In the rows, zero is written as 128.
First come named turns, each shown by rows before and after it. For each pair of rows after them, which turns, in which order, take the first row to the second? The first pair is done for you.
turn C:
[127  98 118 171 152 110  84 130 156 147 107 151  94 116 123  98] -> [125 193 123 130 105  89 140 103 123 170 137 115 115 140 126 161]
[101 133 103 161 138  71 154 158 184 143 122 121 113 160 130 107] -> [110 144 110 161 130  64 152 146 174 161 127 116 103 166 130 119]
[142  61 140 143  99 180  51 141 120 173 119 171  92 137 117 150] -> [127 157 130  88  58 162 138 128  87 168 156 141 143 158 113 207]
[143 153 144 173  99 143 107 125 131 189 119 129 110 155 113 171] -> [100 141 115 149 106 156 189 163 126 136 140 129 177 137  94 165]
turn P:
[119 169 177 102 139 108 147  93 160 126 136 100 105 146 128 117] -> [102 155 161 123 125 113 180 126 172 130 142  99 126 147 101 131]
[140 137 137 120 112 124 174 121 124 164 135 104 129 135 118 159] -> [141 117 138 118 108 138 167 123 115 165 130 114 140 123 113 164]
[126 119 111 152 154  91 151 145 155 113 121 141 117 129 118 114] -> [124 100 114 153 148 107 144 154 153 112 117 148 126 115 109 114]
turn M:
[150 100 127 132 116  86 182 153 181 147 142 133 135 120  74 130] -> [168  86 143 124 113  92 153 152 175 160 133 150 129 109  74 130]
[141 186 154 101 120  65 193 124 128 160 126 127 118 121  91 178] -> [ 99 102 114 165 167 101 202 179 168 115 123 139 129 121  88 108]
[106  92 120 157 134 167 128 151 146 109 149 126 139 147 132 104] -> [153 108 152 118 104 161  78 114 125 147 131 133 116 135 132 144]
[ 98  80 110 103 120 124 112 101  99  99 148 153 151 130 158 110] -> [114 106 121  81 108 119 107  86  85 112 150 151 148 129 157 128]
Then:
(2 to 3 turns a pair)
[ 78 125 114 130 165 193 160 156 134 128 171 117 158 152 136 150] -> [ 85 138 121  93 153 180 174 147 113 125 171 122 167 141 137 163] | C then M then C
[ 94 134 102 166 132 153 158 139 138 118 150 109 140 152 129 106] -> [122 110 129 120 140 161  80 103 107 106 123 127 122 118 157  94] | P then P then P
[121 166 123 106  95 154 114  96  93 128 150 123 142 136 141 148] -> [ 98  99 104 135 134 172 129 136 120  94 144 137 156 119 133 102] | P then C
[126  80 136  76 115 166  95 137  90 104 119 161 151  86 151 125] -> [ 95 132 115  76 108 155 163 150  87  83 152 129 176 109 154 130] | C then C then M
[113 189 124 143  96 132 133 123 129 146 138  99 119 161 137 141] -> [100 107 116 176 123 170 104 157 143 123 119 130 122 139 129 103] | M then P
[ 68 115 144 141 126 119 109 114 120 111 114 139 109 169 143  80] -> [ 97  94 168 128 105 116  82 111 110 147 107 150 109 152 131 122] | P then P then M
[155 135 149  94 125 119 135 129 113 147 135 151 133  88  91 155] -> [162 130 149  88 147 119 113 119 111 129 121 151 120  83 110 130] | C then P
[ 99 160 114 118 121 127 185 138 134 107 146 114 151 139 137 119] -> [150 149 154 125 103 132  85 108 127 162 120 131  99 139 142 154] | M then C
[111 145 106 132 140 116 148 124 120 104 137 119 124 135 141 130] -> [128 149 116 106 134 111 144 113 110 110 136 125 128 120 136 147] | C then M then C
[126 176 116 154 137  92 171 124 159 132 141 102 126 151 120 117] -> [109 129 107 131 135 125 185 148 150 101 146 121 167 118 110 118] | M then C then C
[ 81  85 104 100 115 204 142 172  97 121 133 124 199 101 123 136] -> [131  66 139  92 106 197  65 140  90 163 113 145 154  88 131 156] | M then C
[134 149 127 148  99 127 152 160 127 188 170 113 135 134  94 174] -> [130 119 123 185 115 140 119 169 144 194 152 125 121 131 104 151] | M then C
[164 173 166 141 149 115  48  86 161 171 147 118  78 162 146 112] -> [113 215 125 156 135 114 164 129 187 152 189  89 135 186 121 132] | P then M then C
[111 130  99 181 163 130 133 123 161 115 165 126 108 150 149  90] -> [105 112  91 165 144 153 168 152 157 115 180 135 151 129 119 127] | C then C then P
[128 115 142 141 146 131  99 133 129 141 116 116  92 115 126 123] -> [109 161 132 119 132 125 155 131 124 135 138  97 116 133 126 138] | P then C
[127 137 131 114 144 138  84 110 146 153 116 124 121 148 174 114] -> [107  99 114 127 157 151 102 142 162 136 119 130 146 134 158 100] | C then P then C
[133  89 152 150 139 156  71 120 121 200 143 149 148 144 111 176] -> [ 91 175 118 166 176 126 140 110 136 152 169 105 128 205 143 121] | P then P then M
[143  96 143 174 120 161  66 118 130 170 121 152 107 139 123 134] -> [109 129 110 200 148 146 115 134 143 136 139 120 111 173 141  89] | P then M then M
